Here are some points, each followed by its number:
12 -8 0 18 6 17 26 2 -11 31 10 22 -7 32 7 9 -15 13 18 -20 25 -19 -7 16 -26 38 10 -19 16 24 -10 -3 17 5 -1 -11 12 8 19 -25 9 12 -16 0
21 -16 25 -33 -12 13 30 -15 -12 -17 18 21 -7 27 10 20 -12 30 -27 -27 27 -24 1 -33 -6 -10 11 -21 -3 16 -24 -7 14 -10 16 -21 23 4 18 -23 33 -38 -23 1
6 -14 16 -20 -11 11 23 -12 -23 -15 1 23 -7 -14 14 16 -12 27 -24 -28 25 -22 -9 -35 9 32 15 -26 -14 18 -13 -20 16 -18 5 -11 -1 14 19 -21 22 16 -13 2
2 3 -25 -30 -10 11 -7 6 -6 31 -3 27 -15 -19 13 3 -13 -1 13 -27 17 23 -7 22 1 -16 12 25 -15 21 7 -10 6 5 -7 6 -15 10 12 -25 4 15 -3 3
-24 45 -17 20 58 -48 -67 60 -23 30 -48 -23 55 -17 4 -17 -10 1 23 -28 -24 26 -17 13 40 -18 14 30 65 -27 10 50 -58 53 -55 39 -26 -43 -25 23 -18 14 16 4
34 -24 30 25 28 10 18 2 -25 29 18 23 -10 28 9 27 -10 12 -13 -27 26 -26 -24 -38 20 -15 13 -20 6 -23 -28 17 -21 39 -3 -20 18 14 -25 -24 23 14 -29 5
22 -36 33 -33 6 10 -1 -21 -12 -16 24 24 -14 -9 8 41 -18 35 -23 -27 29 -23 -6 -33 33 -14 12 -27 -13 24 -42 -5 15 1 35 -26 31 -50 21 -19 12 -32 -33 6
-15 5 -8 -30 -18 15 -19 -2 12 -13 -1 18 -15 -16 7 -11 40 -10 25 22 -24 25 23 17 -22 -16 16 25 -8 21 9 -15 16 -16 -5 3 -1 -13 -24 28 -11 17 11 7
29 -28 3 -30 -15 10 24 -27 -3 -17 33 21 -12 32 -79 34 -13 25 -27 -20 18 -23 -2 -36 -11 -11 13 -26 -44 -2 -26 -26 10 -9 27 -31 23 15 30 -22 35 -34 -18 8
-8 11 4 17 1 15 -20 13 7 -19 -8 -31 -14 -19 8 -18 -13 -16 19 23 -27 29 2 16 -2 -15 16 20 6 -29 5 3 1 -4 -12 3 -6 -43 -26 20 -19 18 2 9
-27 15 -30 -25 3 -50 -7 7 34 -22 -13 -30 -12 -20 4 -26 -16 -32 20 21 -22 23 20 19 -23 -18 -47 23 7 -29 28 -1 3 -21 -8 18 -27 -53 -27 25 -9 16 30 10
29 -17 -4 -28 -9 13 -2 -24 -5 -14 23 20 -6 29 9 11 -19 11 -29 -31 -10 -27 -21 -32 -12 -13 11 -20 -24 18 -15 -18 24 -5 20 -19 31 15 21 -21 4 -34 -17 11
-10 3 -13 -31 -28 15 2 -3 18 -16 0 24 -11 -15 3 -1 -16 -3 -31 24 9 26 1 13 -43 -14 12 -22 -14 26 7 -19 12 -10 5 -11 -1 12 22 25 7 16 15 12
-17 32 -20 23 39 -46 -19 37 -19 35 -49 -26 -13 -20 6 -29 -12 4 19 -27 -23 23 -12 12 28 -19 12 26 38 -28 3 36 -40 35 -39 37 -37 -44 -30 -16 -34 20 9 13
New points follow, each followed by the numbers of its five nearest points above, smallest number first.
8 -22 -7 -31 -31 9 15 -31 23 -21 28 25 -7 -15 0 11 36 -2 -27 24 21 -20 30 15 -14 -20 13 -24 -29 25 4 -27 41 -33 24 -25 -2 9 19 -21 11 -38 1 1 2 8 11 12
34 -32 34 24 7 13 15 -17 -23 -19 5 -6 -9 37 6 30 -9 44 -31 -27 26 -23 -31 -36 6 38 12 -22 -9 -27 -28 -8 -5 7 14 -27 24 17 24 -21 29 -33 -24 1 2 5 6 11
5 -2 3 24 -7 12 3 -2 17 -21 6 22 -11 -20 5 -6 -16 -8 -28 19 -25 -12 -8 17 -7 -17 11 -16 -13 21 5 -9 14 -4 16 -4 8 14 20 27 2 15 11 3 7 9 11 12
9 -14 27 31 -6 11 8 -6 -6 -21 16 18 -11 -14 12 17 -12 22 -10 -30 21 -20 -13 -37 2 37 16 -22 -7 -25 -12 -6 -11 -2 -4 -13 23 13 -22 -25 16 -37 -9 0 1 2 5 11
9 -20 -7 -33 -25 14 0 -15 5 30 22 15 -6 35 7 20 40 9 20 27 22 -22 7 16 -27 -4 12 -24 -21 21 -3 -15 27 -5 23 -25 12 11 24 -22 8 11 -4 0 1 3 11 12
-6 4 -15 22 -3 9 -4 -4 15 -19 -4 20 60 -18 3 1 -21 -4 6 22 19 26 13 13 8 -13 8 -22 -16 24 10 14 6 -20 12 -8 9 10 22 24 3 15 16 0 3 7 9 12
-10 18 0 5 12 -47 -7 21 10 -11 -21 -24 -13 -21 4 -15 -15 -12 21 22 -24 26 12 19 -12 -16 -50 26 19 -31 11 20 -26 5 -19 20 -8 -49 -27 28 -18 10 9 3 7 9 10 13
-3 3 12 -21 -3 10 6 -15 5 -22 -6 -23 -9 -21 11 -7 40 -9 -34 22 -25 20 26 16 -3 39 13 29 -9 21 6 -6 -5 -6 -4 -5 11 13 -28 28 -1 16 8 2 3 7 9 12
2 -13 -5 -33 -9 8 28 -20 -1 -18 32 22 -17 32 4 4 -13 0 18 20 24 -23 9 16 -4 -16 17 24 5 24 -7 -4 27 -16 19 0 0 17 23 -21 8 -34 -8 0 1 3 11 12
31 -31 38 -31 -14 14 9 -19 -32 30 24 18 8 37 7 35 -8 18 -28 -29 24 -27 -21 -38 9 40 11 -20 -17 -24 -27 -5 -6 -2 22 -25 23 15 20 -20 33 -35 -30 1 2 5 6 11
8 -5 26 -7 -12 11 -2 -10 3 -14 5 24 -11 30 9 14 -23 2 21 17 24 -27 -1 14 -22 34 12 -23 -12 21 -1 -12 9 -11 11 -13 -5 12 18 -23 -1 17 -14 0 1 2 11 12
-11 9 12 -27 1 10 -3 19 2 -12 -9 -33 -11 -15 13 5 -12 -10 -32 19 -31 25 5 9 -10 -14 -49 26 0 -25 1 0 1 0 -6 8 -11 -20 -25 28 -8 15 14 3 7 9 10 12
-8 1 -12 23 -10 13 8 -2 12 -13 -7 -24 -10 -17 9 -1 47 -15 21 23 20 27 17 20 -26 -12 10 31 -18 20 15 -9 8 -13 13 10 1 16 21 23 -25 20 9 0 3 7 9 12
23 -15 16 26 8 15 24 -12 -16 -22 22 20 -11 29 9 23 -10 14 -26 -31 26 -22 -18 -33 1 38 11 -19 -10 21 -16 6 3 -10 23 -20 24 13 25 -22 3 17 -25 0 1 2 5 11
-5 3 4 21 7 9 -7 -4 -9 28 -5 -25 55 -17 12 8 -14 -9 22 -28 22 22 -10 10 24 -17 13 17 24 30 4 -5 -4 19 -1 -5 -2 18 -24 26 -1 20 0 0 3 7 9 12
27 0 52 22 85 -47 -10 44 -90 32 -20 -26 55 33 10 20 -15 60 22 -27 -29 -31 -88 -39 99 -19 19 21 72 -27 -44 83 -86 83 -41 15 -8 -46 -30 -21 12 16 -43 0 4 5 9 13
